(in the rows, 128 means zero)
One turn moves each row of this set onto another row. After a few examples, where does it send each row asked below?
K876: [126  99  99 112 122 154 118 114 142 134 100 123 123 124 129 157 112 119
 148 100 118 111]
K345: [141 169 140 140 132 138 121 133 110 151 153 138 105 125 146 143 121 144
 151  98 106 143]
K84: [153 144 130 115 147 151 131 131 117 108 120 158 108  78 139 137 124  90
 135  91 113 127]
K824: [132 134 141 111 168 129 137 124 151 117 117 113 148 113 129 160 134  96
 121 156 108 136]
K178: [143 168 141 139 159 120 126 142 135 133 137 124 140 123 136 142 140  87
 133 161 125 120]
K779: [140 121 118 121 149 135 129 101 173 115 121  94 138 116 105 153 118 111
 118 142 116 120]
K761: [154 133 108 132 148 135 125 114 169 115 127  99 137 127 105 154 124  96
 128 141 130  99]
K768: [150 131 126 115 159 116 123 115 135 121 102 119 158 114 126 165 129  93
 128 154 120 133]
K356: [141 143 117 150 125 128 114  93 165 132 135 100 121 111 107 118 110 119
 120 143 124 117]
K849: [154 148 128 105 150 149 130 133 112 129 118 145 121 124 167 155 124 125
 146  89  96 143]
K153: [144 143 127 140 113 129 128 119 104 168 124 134 117 101 141 130 119 121
 170 116 107 147]
K565: [133 121 118 121 127 142 111 106 131 134 128 125 117 130 123 174 106 157
 141  89 110 137]
K287: [156 144 105 144 119 160 126 116 139 136 146 129  99 130 144 140 112 144
 144  84 112 116]
K358: [144 147 121 154 126 109 101  99 144 141 130 109 134 117 100 136 113 116
 130 152 134 119]
K25: [146 163 125 153 130 125 118 108 142 141 128 124 123 105 146  99 120 106
 121 152 116 127]
K682: [144 131 117 156 125 162 136 124 145 116 153 144  93  84 116 147 116 110
 136  97 128 105]
K581: [132 140 133 107 156 157 129 143 139 120 144 123 116 143 132 181 127 133
 142  88 107 122]
K239: [168 158 108 151 133 127 118 111 137 135 116 129 133 112 148 112 124  91
 129 148 127 113]
K916: [136 151 147 147 128 129 122 124 108 134 149 152 100  72 112 142 116 117
 143 106 120 142]
K145: [124 133 114 157 110 153 129 131 147 156 156 116 102 126 118 145 121 128
 160 112 124 104]
K700: [152 155 126 107 147 155 145 152 127 139 127 126 115 119 150 131 138  87
 166 100 104 121]
K80: [113 141 150 118 156 148 119 149 131 107 145 144 105  98 107 167 127 103
 130  99 126 117]
K207: [123 107 124 127 130 144 114 109 126 113 115 152 114  81 112 169 106 120
 127 100 125 129]
K677: [139 162 141 132 159 131 136 134 138 132 127 128 136 110 157 124 137  89
 121 160 110 132]
K138: [106 134 147  94 151 133 114 147 123 141 123 117 125 130 113 167 129 113
 157 108 111 130]

K768 moves to K239
K565 moves to K849
K25 moves to K779
And these:
K145 moves to K138
K80 moves to K916

One turn moves each row of this set onto another row. After a few examples, where does it send each row asked below?
K871: [109  86 164 101 129 126 119 121 130 137 142 150 132 134 128 110 152 144
 126 151 181  93 128 107 147 141 134  99 120 150 120 138 105]
K52: [100 102 149 111 139 107 149 144 105 130 121 110 112 160 122 128 156 114
 144 145 141 122 148 119 150 131 131 128 118 125 184 167 137]
K429: [100  99 139  93 146 139 115 131 146 135 132 156 112 118 120 105 144 140
 134 135 144  87 123 108 142 114 137  89 129 158 115 141  99]
K383: [ 94  99 140  94 129 125 107 130 140 125 124 153 107 139 137  91 154 142
 110 146 155  99 122 114 120 146 119 106 128 163 121 146 123]
K203: [115 114 133 112 127 109 140 134 127 131 121 135  62 109 148 127 145 131
 139 131 126 133 117 130 127 116 133 121 103 105 101 163  99]
K917: [104 103 134 113 142 135 138 148 105 110  92 112 107 133 111 104 155 137
 165 138 128 109 147 123 140  98 123 134 118 137 161 163 154]
K344: [109 101 129 104 161 117 142 186 119 123 118 119 105 126 162 135 130 154
 129 140 151 101 134  94 145 136 132 127 118 124 136  93 112]
K199: [125 103 144 119 110 109 143 120 112 124 114 125  79 121 159 120 155 144
 135 143 155 134 119 131 125 136 127 129  95 105  95 162 116]
K224: [145 109 134 128 125 129 139 123 104 135 118 153 118 155 110 147 128 123
 138 135 113  60 145  87 144 138 120 133 122 119 130 108 124]
K850: [128  93 142 132 119  98 178 142 114 125 109  92 117 105 143 145 154 106
 120 123 133 114 140 109 124 151 104 118 133 125 128 132 136]
K26: [132 100 137 129 131 104 171 147 122 119  97 102 103  87 123 134 143 119
 135 110 117 117 148 123 116 132 114 123 140 137 123 124 137]
K366: [140 112 136 127 118 120 133 128  97 128 113 150 116 164 111 138 129 127
 126 138 118  67 145  93 134 152 109 142 124 120 133 112 135]
K613: [171 103 128  93 133 130 103 161 126 123 121 104 118 161 138 116 148 115
 127 146 131  98 134 103 142 129 143 115 107 112 108 158 137]
K137: [116  90 132 105 162 134 116 100 102 139 112 109 118 130 122 103 142 140
 120 164 139 109 130 147 137 119 110  78 129 148 126 137 133]
K782: [176 105 139  96 141 120 100 164 136 132 128 119 106 156 122 117 143 115
 133 140 127 109 147 117 136 125 162 130 112 122 117 148 131]
K306: [118 106 107 109 140  99 138 117 120 114 136 131 120 106 120 144 115 117
 131 140 109 102 136 140 163 122  84 138 102 141 126 150 119]
K247: [120  87 133 119 144 143 160 114 115 133 114 109 113 148 138 132 168 120
 171 140 131 105 145 107 158 101 148 112 107 134 162 161 138]
K528: [140  90 123 119 132 105 142  95 114 115 133 132 131 106 122 141 123 133
 147 145 133 102 148 145 164 123  97 148  92 148 118 140 128]
K396: [138  84 148 141 125 113 177 135 122 133 113 102 116  83 137 149 159 110
 146 120 133 100 147 107 129 122 119 123 128 131 121 119 131]
K884: [ 93  87 148 115 156 122 105 125 102 152 133 114 118 121 124 113 156 121
 117 178 149  92 127 133 141 107  93 100 127 134 139 137 122]
K694: [118  93 122 110 158 123 146 164 131 130 119 125  91 134 180 135 143 149
 131 139 143 103 137  95 134 137 147 131 113 138 135  89 120]
K968: [166  98 144 104 132 126  93 174 130 132 131 115 113 145 131 117 158 111
 137 151 138  89 141 102 138 111 142 139 105 112 112 150 134]
K758: [124  91 112 122 126  98 140  96 125 121 140 133 114 120 147 144 137 111
 127 150 120 101 139 137 148 132  87 154  92 150 129 146 133]
K837: [114  83 148 118 165 121 113 100 120 163 136 129 101 125 122 116 153 122
 127 167 136 109 140 148 131 109 130 101 128 155 143 124 120]
K973: [125  94 128 107 156 128 145 166 116 116 104 117 107 128 167 125 133 171
 137 139 156 104 138 100 139 139 140 129 112 135 124  89 128]
K570: [142 115 124 125 125 132 132 127 107 125 106 153 107 155 109 135 127 129
 134 132 101  63 143  93 131 137 113 137 126 126 127 110 135]
K167: [124 106 155 118 121 110 144 135 110 131 125 129  89 100 138 133 144 143
 151 139 157 126 121 126 146 115 132 122  96  92  96 158  94]

K137 moves to K884
K694 moves to K973
And these:
K396 moves to K26
K570 moves to K366
K306 moves to K758
K52 moves to K247
K782 moves to K613
K199 moves to K167
K871 moves to K429

